500 stands for zero in the data rows.
Here are some numbered points:
560,486,465,507,386,620,528,604,705,443,462,689,536,503,599,357 0
500,442,534,595,448,516,608,700,464,571,337,420,634,534,630,517 1
531,521,514,495,499,442,451,551,519,470,547,494,564,507,466,465 2
570,224,500,525,394,415,476,639,591,365,493,538,682,564,406,516 3
442,444,537,430,406,481,275,514,421,584,542,490,705,534,503,264 4
474,653,485,578,596,479,436,469,421,417,623,566,454,649,595,448 5
670,426,609,514,530,361,326,676,612,431,654,501,767,554,313,359 6
489,539,523,472,488,529,504,474,469,585,492,442,513,473,547,466 7
648,447,456,546,523,547,550,649,564,521,99,558,595,418,352,666 8
536,535,799,516,859,437,533,871,501,605,452,615,633,539,284,488 9
527,556,417,642,367,552,482,639,551,318,673,504,413,493,460,359 10
476,631,352,485,461,507,468,421,488,494,626,508,437,504,644,384 11
379,472,733,344,519,517,504,473,323,831,391,359,619,321,551,490 12
482,464,559,579,533,386,428,393,417,458,607,404,579,474,477,560 13
487,512,464,541,372,471,497,584,475,394,488,518,436,501,478,547 14
603,457,495,538,441,273,349,591,687,355,768,479,677,608,393,359 15
484,498,531,406,616,462,576,297,427,622,520,425,511,482,628,564 16
499,438,475,567,488,401,566,573,580,432,610,470,559,537,493,511 17
505,360,519,393,469,438,442,473,446,529,479,406,633,485,404,566 18
455,615,434,441,476,430,570,518,571,617,670,444,620,533,642,292 19
449,597,513,487,562,385,560,576,435,514,642,522,452,495,555,480 20
542,389,504,391,275,487,442,478,551,496,545,388,481,421,576,570 21
683,308,366,554,559,519,528,371,921,349,758,610,585,615,394,418 22
492,415,511,546,503,498,648,663,552,550,492,320,616,611,740,449 23
512,479,773,531,896,745,544,549,603,589,419,647,526,491,115,337 24
505,589,501,504,550,493,505,411,498,528,512,539,472,465,600,464 25
966,320,152,409,514,291,691,630,999,429,508,544,661,700,740,777 26
574,374,445,569,404,702,443,532,641,382,360,410,518,476,400,546 27
523,661,496,484,559,458,504,358,515,579,518,560,417,451,671,451 28
454,511,534,480,440,510,506,583,396,488,509,440,556,555,441,451 29
539,861,445,478,633,304,544,150,556,620,612,690,277,390,923,336 30
520,625,629,534,596,468,498,511,422,560,466,498,504,449,502,543 31
516,320,405,513,415,495,488,522,561,296,466,500,506,466,258,676 32
433,418,540,537,553,565,362,497,507,496,514,461,467,534,335,493 33
500,419,469,484,439,494,476,520,522,408,506,497,514,483,412,556 34
457,507,516,455,450,470,428,470,466,540,588,478,606,498,527,385 35
357,841,368,574,357,633,620,730,578,381,300,561,184,251,599,737 36
507,585,490,516,568,509,507,441,406,461,341,673,448,572,500,588 37
431,827,298,389,492,543,560,476,686,634,713,450,263,419,731,508 38
760,579,292,350,289,541,466,387,704,493,273,565,400,421,576,699 39
492,570,482,502,571,545,496,448,435,483,381,596,467,538,489,568 40
535,167,374,675,202,488,488,537,570,200,421,544,439,634,533,635 41
543,465,291,520,453,556,616,508,752,586,245,630,442,413,626,553 42
432,360,607,441,652,534,561,431,379,659,506,340,603,518,505,501 43
480,428,460,537,490,509,458,546,520,433,491,444,450,506,432,534 44
New points follow, each followed by the numbers of its five nearest points above by angle, nearest first.
502,687,451,595,582,486,432,477,410,371,626,631,384,646,608,410 5 11 30 25 20
475,557,530,450,493,574,460,573,637,503,515,592,476,392,541,441 0 38 36 42 10
532,438,578,542,506,328,373,355,430,423,589,406,644,462,538,629 13 18 15 16 2
604,287,556,508,600,490,517,550,541,496,283,554,680,560,301,662 8 3 32 18 9
464,403,506,585,381,488,513,645,476,516,224,489,570,361,434,652 8 1 27 32 14
221,0,322,502,980,0,933,908,999,435,999,237,664,999,0,62 17 15 22 6 3
487,606,526,491,573,513,500,521,506,544,476,522,504,467,537,558 31 25 28 40 36
510,422,470,443,556,697,371,236,483,468,290,506,325,417,409,658 40 39 27 37 33
427,584,769,535,883,441,542,999,461,622,505,644,596,585,301,377 9 24 31 6 20
477,705,305,580,372,487,774,678,242,615,630,94,422,52,531,379 7 38 20 36 19
431,637,520,647,603,565,441,370,528,371,475,774,315,855,837,423 5 37 25 30 28
575,393,519,500,573,499,524,510,554,463,387,528,597,506,386,604 8 32 3 34 27
472,231,407,699,439,157,583,729,686,240,903,422,782,655,488,436 17 15 3 6 2
571,389,526,500,562,509,491,498,535,480,357,533,599,530,368,645 8 32 3 18 27
529,493,370,492,504,540,585,513,677,574,305,570,462,439,578,564 42 39 8 26 36
519,586,723,482,693,485,558,679,509,582,453,539,539,539,404,497 9 24 31 6 12
394,397,573,532,586,568,384,476,494,519,520,441,498,497,347,482 33 24 44 43 18
497,437,508,538,495,384,560,550,571,439,651,473,578,536,492,490 17 15 2 6 3
400,581,510,509,409,608,476,508,417,527,434,484,436,464,401,407 29 7 36 33 12
582,480,370,484,452,572,635,502,711,621,244,568,390,368,624,591 42 39 8 36 26
542,345,636,512,467,217,352,190,442,420,722,339,756,440,533,600 13 18 35 15 16
475,521,605,514,614,494,504,642,500,548,484,555,516,512,399,484 9 24 31 6 33
514,599,506,463,522,339,560,643,522,572,595,505,595,714,555,339 19 20 2 15 23
671,428,334,438,494,440,577,552,735,458,507,468,540,606,590,627 26 22 39 42 17
408,532,649,552,650,418,482,477,372,555,710,429,569,487,418,447 13 20 43 31 35
540,555,472,571,410,445,507,632,390,382,491,526,468,615,629,492 14 5 10 41 1
589,613,463,461,325,598,319,266,556,494,464,449,419,366,563,494 39 21 28 11 25
574,501,454,488,486,547,486,431,512,466,469,466,499,528,592,574 39 26 21 42 16
550,552,425,513,496,655,579,515,623,490,319,644,357,467,563,570 42 36 39 40 0
474,575,426,505,482,517,488,444,470,513,553,484,473,525,611,432 11 30 25 28 38
505,495,521,509,450,465,431,493,536,493,556,548,510,485,516,482 15 2 35 6 4
469,405,635,442,493,309,615,410,160,488,526,465,615,496,785,511 16 43 13 12 20
515,490,610,543,645,583,491,526,527,536,443,541,570,514,349,403 24 9 33 6 31
493,706,629,648,840,504,526,410,195,539,423,403,465,519,531,635 31 40 37 16 5
487,999,397,957,860,412,150,486,63,10,999,932,150,999,880,197 5 11 20 10 30
465,415,558,574,473,349,594,599,359,555,338,449,751,533,622,556 1 23 12 43 18
406,637,566,476,521,552,441,494,432,548,440,535,445,435,442,472 31 40 12 7 36
407,443,511,602,164,461,485,471,565,459,645,286,379,353,348,287 10 21 14 44 35
745,70,329,485,266,822,396,546,691,319,131,458,503,559,188,697 27 32 34 41 8
551,491,371,564,86,342,448,818,419,218,435,559,389,515,374,559 14 41 34 10 32
496,508,448,409,360,418,520,617,570,564,645,459,525,485,502,402 19 15 35 2 17
500,628,663,507,592,482,513,506,446,574,486,488,526,452,488,563 31 9 12 7 24
524,508,583,485,530,435,456,710,347,593,577,298,693,644,432,463 29 2 6 9 4
425,626,576,464,488,528,422,501,424,533,467,509,466,440,410,480 31 12 29 7 33
505,611,489,502,586,275,629,653,581,606,680,521,631,784,603,348 19 20 17 23 15
405,423,557,537,568,572,420,498,531,522,511,467,484,508,407,482 33 24 44 43 9
587,508,253,468,464,511,647,527,807,630,221,626,415,345,691,568 42 39 26 0 8
251,628,519,483,329,703,417,587,305,506,413,435,365,491,325,340 29 33 14 36 4
469,640,423,451,481,449,575,500,578,592,638,461,593,495,620,345 19 11 38 35 30
568,374,415,439,534,548,619,636,440,532,651,248,595,588,485,521 23 43 17 29 18
470,459,588,486,491,385,388,378,399,452,590,429,624,463,541,566 13 18 35 16 4
505,491,401,494,503,513,583,546,647,565,394,550,472,433,547,561 42 39 8 26 36
444,621,586,391,405,528,560,423,382,776,594,216,561,365,724,324 7 12 19 35 16
564,531,475,439,476,590,326,483,639,472,507,662,438,465,421,418 0 22 39 33 24
412,554,439,481,433,503,589,567,425,576,540,372,475,375,531,466 7 38 12 19 20
440,398,501,601,507,307,607,604,614,380,786,416,620,558,509,500 17 15 2 6 3
629,457,436,605,513,603,689,707,570,581,0,567,551,385,303,813 8 42 27 1 36
455,519,520,536,601,383,521,611,467,485,610,530,566,578,536,457 20 17 2 5 9
496,569,487,574,505,558,421,650,666,395,653,543,351,371,182,361 10 33 44 24 15
391,404,571,551,594,595,373,482,504,522,499,439,479,500,327,502 33 24 44 43 27
537,459,475,523,498,550,560,561,539,548,249,545,530,470,441,584 8 42 1 27 40
314,269,691,611,833,422,513,999,396,436,721,532,766,798,0,388 9 6 29 24 33
608,395,408,501,428,454,586,485,599,451,551,472,596,583,585,493 26 17 22 3 23
556,496,472,554,486,546,546,589,513,520,271,519,537,463,450,607 8 42 1 27 40
496,339,498,636,513,251,592,589,628,415,784,430,679,611,487,531 17 15 3 6 2
493,397,493,492,501,652,521,471,584,546,425,483,404,505,452,558 27 42 44 33 8
542,502,427,587,242,416,511,739,479,296,467,570,405,530,398,592 14 41 34 10 32
492,193,626,574,640,788,454,310,412,436,340,506,351,452,12,642 33 24 32 27 44
465,523,833,476,854,482,537,924,525,595,460,615,618,628,266,489 9 24 6 31 2
476,583,405,617,524,513,497,712,626,414,567,478,473,573,433,503 10 17 44 14 15
505,508,276,359,340,535,519,614,698,448,482,568,494,445,613,278 0 42 11 19 10
636,101,274,593,0,999,83,319,482,234,233,244,325,617,49,610 27 44 34 32 41
